Turns in one plane each, and the order they were made in; the first pair answered:
fugek:
[-0.30  0.43  2.01 -0.05 -0.92  1.69  1.01 -2.87 -0.17  1.09] |-> [-2.18  0.94  1.03 -0.85 -1.97 -0.42 -0.47 -2.33  0.57  1.58]
[-0.10 -0.08 -2.87 -2.16 -0.31 -3.42 -2.15  3.16 -0.46  0.37] |-> [ 3.76 -0.06 -1.69  0.46  3.75  0.97 -2.38  1.20 -1.64 -0.65]
[ 0.47  0.86 -1.62 -0.57 -2.28 -0.55  0.66  2.47  1.02 -1.89] |-> [ 1.99  1.68 -1.62  0.94  0.14  1.17 -0.27  1.67  1.35 -2.59]
[ 0.80  0.52  1.63 -0.26 -0.23  0.42 -0.17 -0.12 -1.62 -0.55] |-> [-0.40  0.73  0.83 -0.92 -1.17 -0.87 -0.67  0.40 -0.88 -0.54]
bupap:
[-3.06 -1.11  1.59 -0.94 -1.63 -2.06 -0.30 -0.73  0.56  1.44] |-> [-1.98  0.31 -1.17  0.73 -2.26 -1.33 -0.80  1.76  2.06 -1.67]
[-0.08  2.22  3.06  2.45 -0.53  1.90 -2.50 -3.09  0.41 -1.98] |-> [ 4.44 -0.46 -2.58  1.71  2.69 -1.40 -0.82  1.98 -0.80 -1.74]
[ 0.58 -0.02 -2.12  0.59  1.39  2.37 -2.18  0.80 -0.54  0.98] |-> [ 0.04 -0.40 -0.65  0.16  1.38  2.10 -1.84 -0.56 -1.23  2.77]
[-0.18 -1.54  0.91  1.82  1.87  0.55  0.69  0.65 -2.55  3.07] |-> [-1.37  1.01  1.09  3.41 -0.05  3.31 -0.80  0.72 -0.54 -0.35]
Kase:
[-1.10  0.79 -0.06 -0.14  0.57 -1.36 -0.79  0.11  1.24  1.31] |-> [ 0.24 -0.38  0.25 -1.04  0.54 -1.06  1.40  0.51 -0.37  1.72]
[-1.52  0.91 -1.31 -0.77 -1.48 -2.07 -2.34  1.51  1.08  0.71] |-> [-0.17 -0.96 -1.03 -1.80 -1.05 -2.63  0.55  2.17 -0.60  2.07]
[ 0.50  0.42  0.74 -1.15 -2.10  0.33  0.24  0.12  0.55 -0.93] |-> [-0.29  0.93  0.85 -1.29 -1.90 -0.37 -1.04 -0.03  1.08 -0.20]
Fatu:
[ 0.96  0.77  1.57  0.48  1.50  1.31 -1.41 -1.05 -0.25 -1.44] |-> [ 1.56 -0.14  1.22  0.49  2.09  0.77 -0.68 -0.93 -0.78 -1.06]
[ 1.33 -0.04 -2.80  0.22 -1.05 -1.95  1.01  4.02  0.98 -1.86] |-> [ 1.18 -0.97 -2.63 -0.53 -0.41 -3.65  1.52  3.23  0.39 -0.11]
[-0.22 -1.67 -1.00 -1.03 -0.91 -2.07  1.94  1.51 -1.30  1.44] |-> [-2.25 -0.73 -0.41 -1.25 -1.70 -2.40  0.50  0.63 -0.52  1.88]
[-3.22  1.68  0.58 -0.85 -3.54  1.76 -3.00 -2.03  0.10 -0.67] |-> [-0.05  1.30 -0.51  0.58 -3.36  4.41 -1.11  0.04 -0.48 -3.24]
Then:
(two turns a pair)
[-4.14  2.76  2.00  1.25 -2.04  0.76 -3.38 -2.75  1.83 -1.29] |-> [-1.82  2.71 -2.44  1.73 -1.76 -0.50 -3.27  1.25  2.70 -3.23]	Kase, bupap
[-0.04 -0.69 -1.04 -0.08  3.73 -0.30 -0.50 -0.42  0.86  2.64] |-> [-1.04 -1.70 -1.32 -1.74  0.24 -1.51  2.46  1.49  0.48  1.93]	Kase, fugek
[ 0.86 -3.06  2.23 -1.36  1.00  0.28  2.80 -1.11 -2.38  1.64] |-> [-2.30  0.33  0.74 -0.72 -3.94  1.60  0.68  0.42  0.83 -2.76]	bupap, fugek
[ 1.32 -0.71 -1.89  0.37  1.47  1.78 -0.43  1.21 -0.09 -1.84] |-> [-0.38 -0.11 -2.52 -0.70 -0.17 -0.55 -0.61  1.89  0.92 -1.48]	fugek, fugek
[ 0.74  0.44  0.94  0.70  1.74  0.55 -0.85 -1.74 -0.66  0.44] |-> [ 1.31 -0.19  0.18  0.57  2.06 -0.10 -0.73 -0.99 -0.98  0.70]	bupap, bupap
[-1.08 -1.28 -0.71 -2.54 -1.86 -4.73  2.09  0.93 -1.28  0.36] |-> [-2.83  0.75 -0.85 -1.81 -3.59 -3.78  0.18  0.96  0.53 -1.84]	Fatu, bupap
[ 0.36 -1.39 -2.11  0.35 -0.72 -1.93  0.59  0.96 -0.95 -1.10] |-> [ 0.59 -1.37 -2.01  0.90  1.10 -2.43 -0.29  0.04 -1.08 -0.04]	fugek, Fatu
[ 4.34 -2.14 -0.20  0.96  3.03 -0.30  2.36  0.17 -2.57  1.56] |-> [-1.08  1.89  3.51  1.85  0.26  1.97 -2.00 -4.65  0.04  0.87]	bupap, Kase
[-1.28  1.65 -0.45  0.19 -2.10 -0.33 -0.97  1.59  1.24 -1.38] |-> [-2.37  1.27  1.25 -0.60 -2.32 -0.37 -0.71 -0.46  0.61  0.53]	bupap, bupap
[ 1.47 -0.02 -0.25  0.77  1.37 -0.34 -0.49  0.99 -0.23 -0.02] |-> [ 0.16  0.23  0.28  0.16  1.13 -1.36 -1.35  0.02  0.39  1.17]	Fatu, Fatu
[-2.30 -0.57  1.42 -0.62 -3.61  1.60  2.82 -0.17  0.99  0.21] |-> [-2.75 -0.77 -0.86 -0.83  0.30 -1.99 -0.75 -0.74  1.54  3.86]	fugek, Kase
[ 1.24  0.13 -1.80 -0.48 -2.13 -0.54  3.17  2.97 -1.78 -1.25] |-> [-1.18  0.09  0.92 -1.26  0.36 -2.76  0.38 -1.49 -1.78  3.78]	fugek, bupap
[-2.67  1.07  1.23  0.16 -1.33  0.18 -1.80 -1.49 -1.93  0.99] |-> [-0.79 -0.43  1.62  0.02 -1.69  1.44  1.27 -0.62 -3.39  0.35]	Kase, Kase
[ 0.29 -1.94  1.26  0.06  4.21  0.49 -1.00 -1.97 -1.87  2.52] |-> [-2.13 -1.14 -0.66 -0.68  3.00 -2.05 -3.30 -1.12 -0.18  2.82]	fugek, fugek
[-2.56 -0.91  2.53 -0.29  1.69  0.50 -1.25 -2.64 -1.30  2.60] |-> [-0.68 -0.36  2.89  1.06  0.14  3.91  0.69 -1.30 -1.73 -1.06]	Kase, Kase
[-1.31  1.48 -2.41  0.15 -1.63 -1.26 -2.13  1.24  2.26 -1.47] |-> [-0.41  0.31 -2.91 -0.10  0.07 -2.41 -2.07  1.62  1.98 -0.24]	Fatu, Kase
[-2.39 -0.58  1.99 -0.32 -3.36  0.95  2.31 -0.97 -0.73 -1.17] |-> [ 0.08 -2.13 -1.23 -0.96 -1.46 -1.85  3.10  1.91 -1.22 -0.17]	bupap, Fatu
[-0.17  2.19 -0.32 -1.39 -0.55  0.07 -0.64  2.43  2.45 -2.28] |-> [ 2.79 -0.32  0.70 -1.29  2.11  1.27  1.51  1.87 -0.04 -0.62]	fugek, Fatu
[ 0.90 -0.91 -2.35  0.21  4.32 -3.07  1.04  0.25 -1.18  3.39] |-> [-0.01 -0.75 -3.54 -0.81 -0.41 -3.32  3.40  3.21 -0.71  0.21]	Kase, fugek
[-0.46  0.16 -0.43  0.95 -1.62 -0.30 -1.25  1.41  1.45 -3.82] |-> [-1.86 -0.92 -0.38 -0.94 -0.15 -3.40 -2.65  0.38  1.02  0.22]	Kase, bupap
[ 0.25 -2.71  2.74 -1.36  0.60  0.18  3.78 -0.91 -1.51  2.35] |-> [ 2.09 -1.17  0.58  0.87  0.20  2.88  4.16  1.39 -0.87 -2.04]	bupap, Fatu
[ 2.52  0.25 -1.19  1.48  1.65  1.33  0.29  0.13 -0.02 -0.95] |-> [ 1.01  0.17 -1.24  0.79  2.43 -1.02 -1.94 -0.83  0.30  1.39]	Kase, Kase
